128 stands for zero in the data rows.
Some points, one per row:
tensor([ 85,  73, 122, 160, 100, 125,  94, 115])
tensor([130, 106, 135, 116, 132, 132, 119, 133])
tensor([107, 140, 130, 131, 122, 147, 115,  97])
tensor([142, 117, 147, 109, 131, 150, 129, 117])
tensor([ 83, 140, 127, 148, 129, 165,  93,  84])
tensor([119, 127, 135, 112, 150, 161, 111, 114])
tensor([169, 170, 130,  72, 165, 128, 146, 123])
tensor([156,  93, 146, 101, 131, 132, 134, 134])
tensor([ 19,   0, 102, 172,  59, 108,  17,  63])
tensor([180, 171, 117,  52, 169, 111, 138, 113])
tensor([182, 255, 138, 157, 116, 118, 225, 152])
tensor([160, 205, 106,  91, 162, 109, 150, 125])
tensor([124, 137, 124, 117, 136, 134, 120, 111])
tensor([195, 159, 163, 149,  81, 114, 200, 132])
tensor([107, 145, 127, 128, 131, 142, 111, 103])
tensor([255,  69, 169,  87, 136,  87, 207, 248])
tensor([122, 255, 113, 104, 180, 169, 160,  79])
tensor([ 91,  57, 116, 170,  92, 108,  98, 125])
tensor([147,  90, 142, 119, 134, 126, 127, 139])
tensor([123, 108, 136, 120, 134, 137, 113, 125])
tensor([ 74, 160, 124, 148, 126, 158, 101,  83])
tensor([ 74, 152, 124, 148, 129, 165, 101,  83])
tensor([134, 233,  86, 121, 175, 104, 156, 169])
Here are 24 more points, each followed by its number:
tensor([ 92, 148, 120, 159, 101, 132, 116,  77]) 0
tensor([172, 223, 117, 123, 172, 112, 190, 188]) 1
tensor([156, 144, 145, 147,  92, 110, 164, 126]) 2
tensor([217,  72, 154, 104, 122,  90, 179, 209]) 3
tensor([114, 131, 143, 131, 120, 156, 115,  94]) 4
tensor([142, 109, 149, 115, 131, 147, 126, 117]) 5
tensor([105, 208, 122, 216, 115, 124, 181, 190]) 6
tensor([101,  94, 135, 140, 114, 145, 100, 106]) 7
tensor([ 60,  16, 109, 178,  67,  98,  68, 110]) 8
tensor([105, 129, 133, 128, 127, 147, 110, 100]) 9
tensor([209,  82, 162,  79, 141, 124, 156, 167]) 10
tensor([167, 179, 129,  93, 152, 124, 150, 129]) 11
tensor([167,  83, 136, 102, 136, 120, 130, 157]) 12
tensor([135, 105, 135, 116, 134, 136, 123, 132]) 13
tensor([ 95, 101, 131, 147, 118, 144, 104, 116]) 14
tensor([110, 174, 118, 240,  85, 103, 188, 196]) 15
tensor([ 68, 152, 113, 152, 114, 143, 101,  76]) 16
tensor([255,  85, 200,  39, 177, 106, 238, 255]) 17
tensor([245, 226,  91,  63, 185,  59, 212, 224]) 18
tensor([ 88, 121, 125, 140, 126, 150, 101, 105]) 19
tensor([146, 238,  91, 125, 167, 102, 169, 166]) 20
tensor([ 74,  51, 114, 174,  86, 109,  81, 113]) 21
tensor([147, 193, 128, 142, 121, 114, 176, 137]) 22
tensor([114, 128, 134, 123, 126, 147, 114, 100]) 23
Which three of these numbered points are nearest to each point below by angle, seen from the average point of the first points? Their numbers follow each, nearest first.
tensor([166, 100, 158,  98, 140, 144, 136, 138]) > 10 12 5
tensor([158, 194, 124, 196, 129, 103, 211, 244]) > 6 15 1
tensor([117, 117, 137, 118, 131, 151, 114, 110]) > 23 9 7
tensor([255, 106, 209,  35, 183, 122, 251, 255]) > 17 10 3
tensor([141, 240,  86, 115, 181, 106, 163, 178]) > 20 1 18
tensor([136, 107, 146, 110, 134, 150, 123, 117]) > 5 13 12
tensor([140, 157, 127, 106, 144, 132, 128, 120]) > 11 18 20
tensor([113, 154, 115, 227,  82,  97, 176, 193]) > 15 6 2
tensor([168, 167, 126,  75, 157, 127, 147, 118]) > 11 18 1
tensor([139, 122, 152, 103, 143, 161, 125, 116]) > 5 13 10
tensor([217, 246,  87,  47, 223,  83, 195, 222]) > 18 1 11
tensor([157, 240,  84, 102, 184,  95, 176, 185]) > 20 1 18
tensor([160,  87, 138, 105, 135, 124, 128, 151]) > 12 13 10
tensor([ 94, 141, 125, 158, 103, 137, 118,  81]) > 0 16 9
tensor([107, 138, 132, 131, 133, 145, 113,  99]) > 9 23 16
tensor([163, 242,  93, 118, 169,  93, 183, 185]) > 20 1 18
tensor([ 96,  98, 123, 158, 111, 128, 111, 127]) > 21 8 14
tensor([186, 177, 122,  46, 180, 117, 142, 125]) > 11 18 1
tensor([ 92, 151, 120, 156, 100, 130, 117,  78]) > 0 16 9
tensor([108, 150, 136, 153,  98, 140, 135,  90]) > 0 16 4
tensor([166,  84, 145, 102, 142, 119, 133, 156]) > 12 10 3
